Look-ups in named tables: a row name and a column name give one cell, copied from the table.

faseneb =
fields: bemes, gufume, fegan, povofug, refudem, ketuma, viso, fimove
rilat: [170, 149, 177, 166, 163, 152, 183, 204]
soko: [170, 149, 58, 171, 153, 182, 161, 235]
tov: [176, 176, 148, 164, 165, 186, 189, 92]
lanitu: [174, 166, 165, 171, 155, 180, 144, 189]
zonum: [161, 166, 142, 170, 157, 181, 162, 156]
rok: [184, 174, 208, 160, 168, 177, 156, 163]
non: [163, 145, 180, 165, 157, 163, 179, 169]
tav: [167, 163, 122, 167, 160, 134, 142, 196]
lilobib: [172, 182, 186, 159, 158, 160, 209, 169]
ven: [159, 146, 126, 151, 174, 177, 105, 182]
lol: [172, 151, 157, 159, 161, 188, 130, 153]
tam: [164, 159, 185, 166, 176, 171, 179, 142]
ret: [177, 192, 177, 170, 165, 185, 163, 179]
zetu: [180, 162, 173, 164, 145, 179, 148, 167]

povofug of tam = 166
povofug of non = 165
fimove of soko = 235
refudem of tav = 160
ketuma of ven = 177
povofug of tov = 164
gufume of tam = 159
bemes of lanitu = 174

vek.csv
,noti,nuludu,dez,pinuraz,bap,vekiv,ler,mutipe,nif,siv
mapiv,114,140,184,166,178,140,114,188,157,109
tisa,144,143,136,143,129,155,144,120,129,141
selo,154,175,95,108,88,163,171,100,93,137
depora,121,190,163,85,109,161,135,182,116,38
bak,141,182,91,111,72,180,144,82,100,141
malonek,151,103,176,156,199,109,143,195,143,117
madof,86,207,169,137,76,199,97,153,161,71
tolisu,104,155,148,144,109,133,112,144,194,145
vog,152,151,130,107,130,137,159,149,107,109
zikilof,146,148,143,91,135,148,140,158,101,78

What is the vekiv of selo in vek?
163
What is the siv of selo in vek?
137
What is the siv of tisa in vek?
141
What is the noti of malonek in vek?
151
What is the bap of zikilof in vek?
135
What is the mutipe of depora in vek?
182
What is the pinuraz of mapiv in vek?
166
What is the pinuraz of madof in vek?
137
What is the siv of malonek in vek?
117
What is the noti of depora in vek?
121
What is the mutipe of vog in vek?
149
What is the mutipe of madof in vek?
153
What is the noti of bak in vek?
141
What is the ler of madof in vek?
97
What is the siv of tolisu in vek?
145
What is the ler of vog in vek?
159
What is the siv of depora in vek?
38
What is the noti of zikilof in vek?
146

per =
columns: mok, seden, sel, fes, doti, zudi, sem, kurat, larik, zaro
fofav: [166, 117, 129, 132, 154, 156, 75, 107, 117, 209]
ran: [174, 123, 149, 202, 162, 167, 186, 202, 175, 174]
sevol: [168, 177, 182, 172, 219, 175, 161, 81, 157, 177]
zitamin: [201, 126, 193, 226, 164, 172, 164, 218, 172, 126]
tadetis: [123, 140, 138, 121, 176, 108, 192, 190, 149, 176]
miz: [180, 185, 210, 142, 230, 183, 225, 40, 107, 170]

tadetis, seden: 140
tadetis, zudi: 108
ran, seden: 123
sevol, zaro: 177
tadetis, mok: 123
ran, zaro: 174
sevol, kurat: 81
zitamin, seden: 126

Table nep
columns: zedo, ruvilam, pasika, dumaf, lam, vazurof, kotonul, bam, nolo
bora: [-3.5, -1.6, 1.7, -2.2, 4.3, 0.7, -2.9, -2.4, -2.2]
zufaka: [-3.8, 3.6, -0.6, 9.5, -8.9, 4.1, 0.6, -2.1, -0.9]
beku: [-5.3, 0.6, 5.7, 4.1, -3.3, -2.1, -5.6, 2.0, 8.4]
gilone: [-2.7, -0.5, 3.0, 6.4, -6.9, 7.3, -2.0, -3.4, 5.0]
vepob: [-5.0, 4.3, 5.8, 6.3, -3.7, -2.7, -4.7, 3.2, 6.5]
raf: [-3.5, -2.8, 4.6, 3.7, -5.3, 7.5, -0.8, -3.2, 5.7]
diso: [-4.0, -5.2, 0.1, -5.0, 4.5, 0.3, -1.8, -4.1, -2.6]
tor: [-6.6, -5.2, 3.7, -2.2, -1.1, -1.7, -2.7, 0.0, 5.8]
setason: [-4.7, -5.8, -4.2, -0.4, -3.4, -1.5, -1.6, -5.4, -0.5]
funin: [-5.2, 7.7, 6.1, 7.1, -2.6, -6.4, -4.4, 5.4, 4.8]
guk: [-4.1, -5.2, -2.5, 4.5, -9.1, 9.0, 0.2, -7.4, 2.3]
sokolok: [-5.9, -2.7, 0.0, -1.0, -1.6, -7.1, -4.9, 1.1, 4.3]

guk, ruvilam -> -5.2
setason, vazurof -> -1.5
diso, nolo -> -2.6
bora, dumaf -> -2.2
raf, lam -> -5.3
guk, dumaf -> 4.5

ral =
,niv,kosisot,vafub,pafidem,vel,muk,bap,roke
tata,62934,-73608,-5646,4850,-19085,20496,-39047,-45253
bik,-51117,-14939,-46760,-18963,-10118,-14833,-56,16323
lavola,-64236,-9999,-84585,-25059,-7787,-75052,21930,15489
nudabu,47829,-31008,-17173,17953,-26110,-12386,-20600,16082
sor,-51244,16785,-56252,-8754,-2767,-61685,31154,40513

What is the vafub of lavola in ral?
-84585
What is the muk of sor in ral?
-61685
What is the vafub of sor in ral?
-56252
What is the niv of nudabu in ral?
47829
What is the niv of lavola in ral?
-64236
What is the vel of nudabu in ral?
-26110
What is the vel of bik in ral?
-10118
What is the bap of nudabu in ral?
-20600
What is the roke of lavola in ral?
15489
What is the niv of tata in ral?
62934
What is the muk of tata in ral?
20496
What is the kosisot of nudabu in ral?
-31008
What is the pafidem of bik in ral?
-18963

vom.csv
,sani,rir,komaza,kad,bolotu
sel,136,64,128,62,120
geb,72,91,33,143,96
ruvuku,193,65,128,83,110
tam,71,136,140,83,137
gagigav,99,64,128,49,120
nir,99,183,174,127,132
velana,135,76,59,120,82
fonoviv,99,76,136,51,132

What is the sani of tam in vom?
71
What is the kad of sel in vom?
62
What is the sani of geb in vom?
72
What is the komaza of nir in vom?
174
What is the bolotu of velana in vom?
82
What is the kad of velana in vom?
120
What is the bolotu of gagigav in vom?
120
What is the sani of nir in vom?
99
What is the kad of tam in vom?
83
What is the bolotu of ruvuku in vom?
110
What is the sani of gagigav in vom?
99
What is the sani of velana in vom?
135
What is the komaza of sel in vom?
128
What is the sani of sel in vom?
136
What is the bolotu of fonoviv in vom?
132
What is the rir of sel in vom?
64
What is the kad of geb in vom?
143
What is the bolotu of tam in vom?
137
What is the kad of nir in vom?
127
What is the komaza of velana in vom?
59
Row with the largest sani: ruvuku

Table bakida
	fegase	zubip	dezode
feven	4.98	6.83	7.69
maf	1.94	5.41	8.12
pav	3.89	6.77	9.51
manep	5.83	8.46	5.81
zutusi	1.80	5.81	5.68
sez	4.53	7.77	5.11
rila	3.53	6.54	9.29
gefila	2.37	6.77	4.99
zis	4.41	6.76	4.78

zubip of sez is 7.77
zubip of maf is 5.41
fegase of sez is 4.53
zubip of rila is 6.54
dezode of gefila is 4.99
fegase of feven is 4.98
dezode of rila is 9.29
dezode of zis is 4.78
fegase of manep is 5.83
dezode of feven is 7.69
dezode of zutusi is 5.68
fegase of rila is 3.53
fegase of pav is 3.89
zubip of zis is 6.76
zubip of feven is 6.83
fegase of gefila is 2.37
dezode of sez is 5.11

simig:
fields: kiv, med
pires: [2.129, 5.357]
soruvek: [3.516, 7.022]
bafe: [8.025, 8.233]
lep: [6.029, 2.288]
lofipu: [4.810, 9.352]

What is the med of pires in simig? 5.357
What is the kiv of lep in simig? 6.029
What is the med of lep in simig? 2.288
What is the med of bafe in simig? 8.233
What is the kiv of soruvek in simig? 3.516
What is the med of soruvek in simig? 7.022
What is the med of lofipu in simig? 9.352
What is the kiv of lofipu in simig? 4.810
What is the kiv of bafe in simig? 8.025
What is the kiv of pires in simig? 2.129
Row with the largest med: lofipu

vares:
|  | rusizun | fafa |
|---|---|---|
| tavi | 211 | 81 |
| vul | 211 | 81 |
| zomon | 175 | 111 |
| fari | 32 | 228 |
| depof | 104 | 169 |
| meb | 175 | 111 |
| fefubal | 36 | 228 |
| lik | 175 | 111 |

What is the rusizun of fari in vares? 32
What is the fafa of lik in vares? 111
What is the rusizun of depof in vares? 104
What is the rusizun of tavi in vares? 211
What is the fafa of fari in vares? 228
What is the rusizun of vul in vares? 211
What is the fafa of depof in vares? 169
What is the fafa of meb in vares? 111
What is the fafa of zomon in vares? 111
What is the rusizun of lik in vares? 175
What is the fafa of vul in vares? 81
What is the fafa of tavi in vares? 81
What is the rusizun of meb in vares? 175
What is the fafa of fefubal in vares? 228

sur.tsv
	ruv	vafa	sezir	mik	pezek	dep	rim	zot	mam
bel	79	106	120	102	93	120	102	125	92
losozat	69	125	120	96	131	185	121	132	105
zum	115	97	118	99	83	81	88	112	76
bavunus	109	92	107	111	105	134	118	98	199
fot	106	117	101	106	171	125	123	103	99
rir	112	115	112	131	152	58	105	109	131
kep	124	109	77	147	137	99	120	75	179
tono	108	123	128	126	96	106	108	78	86
samaku	147	96	119	100	151	96	101	127	143
tupar	75	85	98	111	94	60	66	152	115
sefof	127	105	120	125	142	58	132	109	177
lipibid	105	119	123	114	164	110	142	102	126

What is the pezek of losozat in sur? 131
What is the zot of kep in sur? 75
What is the mam of bel in sur? 92
What is the sezir of samaku in sur? 119
What is the ruv of zum in sur? 115
What is the mik of zum in sur? 99
What is the mik of losozat in sur? 96
What is the ruv of tupar in sur? 75
What is the mam of samaku in sur? 143
What is the mik of bavunus in sur? 111
What is the pezek of kep in sur? 137

